In the data rows, zero lies at 4.5, halfway between 4 and 5.
Here are some points, one per row:
[6 7 7 2 5 2 5 3 7 4 4 6 4 2 6 5 7 3 5 4 4 5 3 4 6 3 4 4 2 5 2 7 2 3 3 7 7 4 6 1 5 5 8 2 2 6 3 5 7 8 5 3 5 4 5 5 6 3 5 7 5 4 5 5]
[7 3 4 5 6 8 4 4 2 2 5 7 3 4 3 6 3 6 7 4 5 3 4 3 4 3 7 6 5 5 3 8 5 6 4 1 9 4 6 4 6 4 2 5 7 1 9 6 4 5 1 4 2 5 5 4 6 5 2 6 6 4 4 3]
[5 2 4 2 7 2 9 4 4 9 5 3 4 0 4 3 3 6 3 3 6 3 5 5 7 4 3 5 5 5 6 5 5 6 3 6 4 6 3 5 7 7 2 5 8 7 6 1 4 6 2 4 6 6 5 6 5 3 7 3 7 6 4 2]
[7 2 6 7 5 6 3 3 6 3 4 3 8 3 4 3 1 6 4 6 1 2 5 3 4 4 5 3 3 6 7 4 5 6 4 4 7 4 2 7 5 3 6 5 3 5 3 3 2 4 7 4 1 5 6 6 4 5 4 8 5 6 4 3]
[4 5 5 4 4 2 3 3 4 5 5 7 6 8 6 5 6 2 3 3 4 6 6 3 6 4 3 5 3 5 5 6 3 4 4 3 5 3 6 4 8 7 7 2 6 5 4 6 8 7 6 3 6 4 3 3 4 6 6 4 3 4 4 5]
[3 4 8 2 4 9 4 6 3 5 7 2 8 5 3 6 2 4 5 7 6 2 5 4 4 7 5 2 3 5 3 3 6 4 8 5 2 4 5 5 3 7 6 5 3 6 4 3 5 3 6 7 3 4 7 3 4 6 4 5 6 5 5 4]
[5 7 6 8 6 6 3 4 4 7 2 6 4 5 4 4 7 6 2 3 6 6 3 3 4 3 2 6 4 1 3 3 4 4 3 3 5 4 2 5 3 6 3 2 5 3 4 4 3 3 5 4 6 3 2 4 8 7 6 5 6 4 5 5]
[1 6 3 6 3 3 4 4 5 4 3 6 2 5 0 2 2 3 3 5 5 4 4 4 8 5 2 3 6 2 6 2 7 7 3 8 5 3 4 4 2 4 4 7 5 7 5 8 5 7 4 5 4 5 6 3 6 5 7 3 6 0 4 7]
[4 6 2 3 4 3 7 2 6 6 4 5 1 4 3 8 4 7 4 3 2 5 5 5 7 5 5 2 3 1 5 3 6 8 3 5 7 7 5 6 6 2 5 6 3 2 6 5 3 3 5 5 2 6 3 2 2 3 2 3 3 5 7 4]
[5 4 4 3 8 6 5 6 6 3 6 4 5 6 3 3 4 2 7 6 3 3 6 4 3 5 7 4 4 5 5 2 5 6 6 4 4 2 5 6 5 2 5 7 3 5 4 2 5 3 6 5 4 3 4 3 3 6 3 6 9 6 4 2]
[4 2 4 3 3 3 4 9 2 4 7 4 3 1 4 5 6 7 4 3 1 3 6 5 5 6 4 5 7 3 2 8 4 5 2 6 3 2 3 5 6 3 4 2 3 5 2 4 4 3 6 3 8 6 4 5 5 2 4 3 4 4 3 6]
[4 8 7 4 5 3 3 2 6 2 4 5 5 4 5 3 7 3 6 3 6 5 7 4 4 3 1 6 3 6 7 6 3 3 6 5 7 5 5 5 5 7 5 3 4 3 5 7 7 4 7 4 7 2 4 5 5 6 5 3 1 4 5 4]
[5 4 2 3 1 4 5 5 6 3 4 6 3 8 4 4 5 2 3 6 4 4 5 7 2 6 6 7 6 2 2 3 4 8 6 4 5 3 4 6 3 6 3 4 5 5 6 2 6 4 1 5 4 1 3 5 5 4 0 5 1 4 5 5]
[2 6 2 4 6 2 4 3 6 5 4 5 4 6 6 5 4 4 4 4 5 8 5 3 4 5 1 2 7 7 4 5 3 4 4 4 2 4 6 6 4 5 6 4 7 6 3 5 6 7 6 4 4 3 1 7 5 6 6 8 3 7 5 5]
[4 4 1 7 3 5 3 5 5 4 4 6 7 2 5 6 6 4 5 5 7 5 3 2 3 4 7 5 4 4 6 2 6 6 7 5 2 7 7 5 2 1 3 5 6 6 3 6 6 6 5 4 6 7 7 7 5 3 4 2 4 5 5 2]
[6 4 1 3 3 7 5 7 7 5 6 3 4 6 5 2 6 2 4 4 4 4 6 5 3 3 7 5 9 3 3 3 3 5 8 5 7 3 4 5 3 5 3 7 4 5 1 3 3 5 2 7 3 1 4 1 5 4 5 6 1 7 5 4]
[5 2 2 5 5 4 4 7 5 5 5 4 6 5 6 7 4 5 2 8 4 5 2 4 4 4 7 5 5 4 7 1 6 3 6 5 2 4 6 3 2 3 3 7 5 4 5 4 4 5 5 3 8 6 6 7 6 5 7 3 2 5 6 2]
[5 5 7 3 4 4 5 5 7 6 2 6 4 6 8 2 7 4 5 4 5 5 3 3 5 4 3 3 3 6 6 7 4 1 3 3 6 4 6 5 7 6 4 3 3 7 4 8 5 6 6 4 4 2 5 6 4 6 4 4 2 3 5 5]
[6 6 5 7 6 7 7 3 2 6 3 3 2 6 5 4 0 4 6 5 4 9 2 9 5 5 4 5 2 5 4 6 6 3 5 4 4 5 4 6 3 3 7 1 5 3 7 4 5 2 3 3 4 5 5 5 4 4 8 4 4 4 5 6]
[4 7 6 6 5 6 5 2 3 3 4 6 4 5 5 3 6 4 5 4 5 4 2 2 7 4 3 3 5 3 2 3 2 5 4 4 3 5 0 6 3 6 4 2 8 2 5 7 1 3 4 3 6 6 2 5 5 6 5 4 5 3 6 7]
[0 6 6 6 3 6 4 7 7 7 2 5 3 2 9 3 4 5 5 5 4 5 5 7 4 4 6 7 5 2 7 4 1 1 3 6 6 4 2 1 4 2 4 7 5 5 6 5 6 6 5 8 5 7 5 1 1 6 4 6 7 6 2 7]
[4 4 5 3 2 3 3 4 2 6 8 5 5 2 2 3 7 7 4 3 3 5 4 6 5 6 6 3 8 6 5 6 4 5 4 8 3 4 2 2 7 5 1 3 1 3 3 3 5 3 4 4 5 6 3 6 6 1 4 3 6 4 3 5]
[7 2 4 4 3 3 6 3 5 5 2 3 3 5 2 6 2 7 7 2 2 4 7 3 4 3 3 6 3 2 3 4 6 5 2 3 4 8 7 4 5 4 3 7 4 1 7 3 4 3 4 4 3 5 2 4 3 2 3 4 3 4 7 5]
[5 3 3 8 6 2 3 2 2 3 2 1 7 5 6 8 4 4 5 8 6 4 5 4 3 4 6 6 6 6 3 7 7 2 6 4 4 4 6 4 4 5 2 1 2 3 7 7 3 4 2 8 4 5 5 5 2 5 3 7 7 4 4 2]
[1 3 5 3 5 6 4 6 5 2 7 4 6 6 2 6 4 4 7 7 7 4 5 5 5 5 6 5 2 6 3 4 7 2 6 3 3 8 4 2 4 7 7 7 3 6 2 1 2 3 6 5 2 5 6 2 4 6 3 3 5 4 4 4]
[5 6 5 8 5 5 4 2 4 5 3 6 6 4 5 4 7 3 3 4 4 5 5 4 4 6 4 2 4 7 4 6 1 4 3 2 4 3 7 5 6 6 5 8 8 7 2 6 5 7 5 7 6 3 3 5 4 3 6 7 2 5 4 7]
[7 4 5 7 5 7 8 4 3 6 4 2 2 7 7 4 3 6 5 2 6 6 3 6 4 6 5 6 3 3 5 5 7 3 6 4 4 3 2 4 4 3 7 5 4 1 8 6 5 5 7 4 5 3 8 6 5 5 4 3 6 1 4 8]
[2 5 7 3 7 6 3 8 3 5 9 4 6 6 3 4 4 4 4 5 5 3 5 2 0 5 5 5 3 8 3 5 5 6 7 4 3 6 5 5 3 4 7 7 2 6 4 3 2 4 4 4 4 6 6 3 2 7 4 6 5 6 6 5]
[7 2 5 4 2 1 4 7 2 4 7 4 5 4 3 4 7 6 2 2 6 2 6 9 6 4 3 4 6 5 6 6 3 5 3 7 3 6 5 5 5 4 3 4 6 6 3 5 4 2 4 4 5 6 2 6 6 2 6 3 6 7 1 4]
These points spread out most along one direction. Take the direction at right angles to it along which they spread out most. Go by this last direction. Where along it does each point below lie, from 0 to 99? The average is 50, and the first point in the table lies past the average. One standard deviation of the points above along it is 16.
[5 4 4 3 8 6 5 6 6 3 6 4 5 6 3 3 4 2 7 6 3 3 6 4 3 5 7 4 4 5 5 2 5 6 6 4 4 2 5 6 5 2 5 7 3 5 4 2 5 3 6 5 4 3 4 3 3 6 3 6 9 6 4 2] -> 60
[6 7 7 2 5 2 5 3 7 4 4 6 4 2 6 5 7 3 5 4 4 5 3 4 6 3 4 4 2 5 2 7 2 3 3 7 7 4 6 1 5 5 8 2 2 6 3 5 7 8 5 3 5 4 5 5 6 3 5 7 5 4 5 5] -> 59
[5 3 3 8 6 2 3 2 2 3 2 1 7 5 6 8 4 4 5 8 6 4 5 4 3 4 6 6 6 6 3 7 7 2 6 4 4 4 6 4 4 5 2 1 2 3 7 7 3 4 2 8 4 5 5 5 2 5 3 7 7 4 4 2] -> 58
[7 2 4 4 3 3 6 3 5 5 2 3 3 5 2 6 2 7 7 2 2 4 7 3 4 3 3 6 3 2 3 4 6 5 2 3 4 8 7 4 5 4 3 7 4 1 7 3 4 3 4 4 3 5 2 4 3 2 3 4 3 4 7 5] -> 33
[0 6 6 6 3 6 4 7 7 7 2 5 3 2 9 3 4 5 5 5 4 5 5 7 4 4 6 7 5 2 7 4 1 1 3 6 6 4 2 1 4 2 4 7 5 5 6 5 6 6 5 8 5 7 5 1 1 6 4 6 7 6 2 7] -> 55
[4 8 7 4 5 3 3 2 6 2 4 5 5 4 5 3 7 3 6 3 6 5 7 4 4 3 1 6 3 6 7 6 3 3 6 5 7 5 5 5 5 7 5 3 4 3 5 7 7 4 7 4 7 2 4 5 5 6 5 3 1 4 5 4] -> 68
[4 5 5 4 4 2 3 3 4 5 5 7 6 8 6 5 6 2 3 3 4 6 6 3 6 4 3 5 3 5 5 6 3 4 4 3 5 3 6 4 8 7 7 2 6 5 4 6 8 7 6 3 6 4 3 3 4 6 6 4 3 4 4 5] -> 65
[7 4 5 7 5 7 8 4 3 6 4 2 2 7 7 4 3 6 5 2 6 6 3 6 4 6 5 6 3 3 5 5 7 3 6 4 4 3 2 4 4 3 7 5 4 1 8 6 5 5 7 4 5 3 8 6 5 5 4 3 6 1 4 8] -> 55
[7 2 5 4 2 1 4 7 2 4 7 4 5 4 3 4 7 6 2 2 6 2 6 9 6 4 3 4 6 5 6 6 3 5 3 7 3 6 5 5 5 4 3 4 6 6 3 5 4 2 4 4 5 6 2 6 6 2 6 3 6 7 1 4] -> 16
[7 3 4 5 6 8 4 4 2 2 5 7 3 4 3 6 3 6 7 4 5 3 4 3 4 3 7 6 5 5 3 8 5 6 4 1 9 4 6 4 6 4 2 5 7 1 9 6 4 5 1 4 2 5 5 4 6 5 2 6 6 4 4 3] -> 47
[6 6 5 7 6 7 7 3 2 6 3 3 2 6 5 4 0 4 6 5 4 9 2 9 5 5 4 5 2 5 4 6 6 3 5 4 4 5 4 6 3 3 7 1 5 3 7 4 5 2 3 3 4 5 5 5 4 4 8 4 4 4 5 6] -> 54
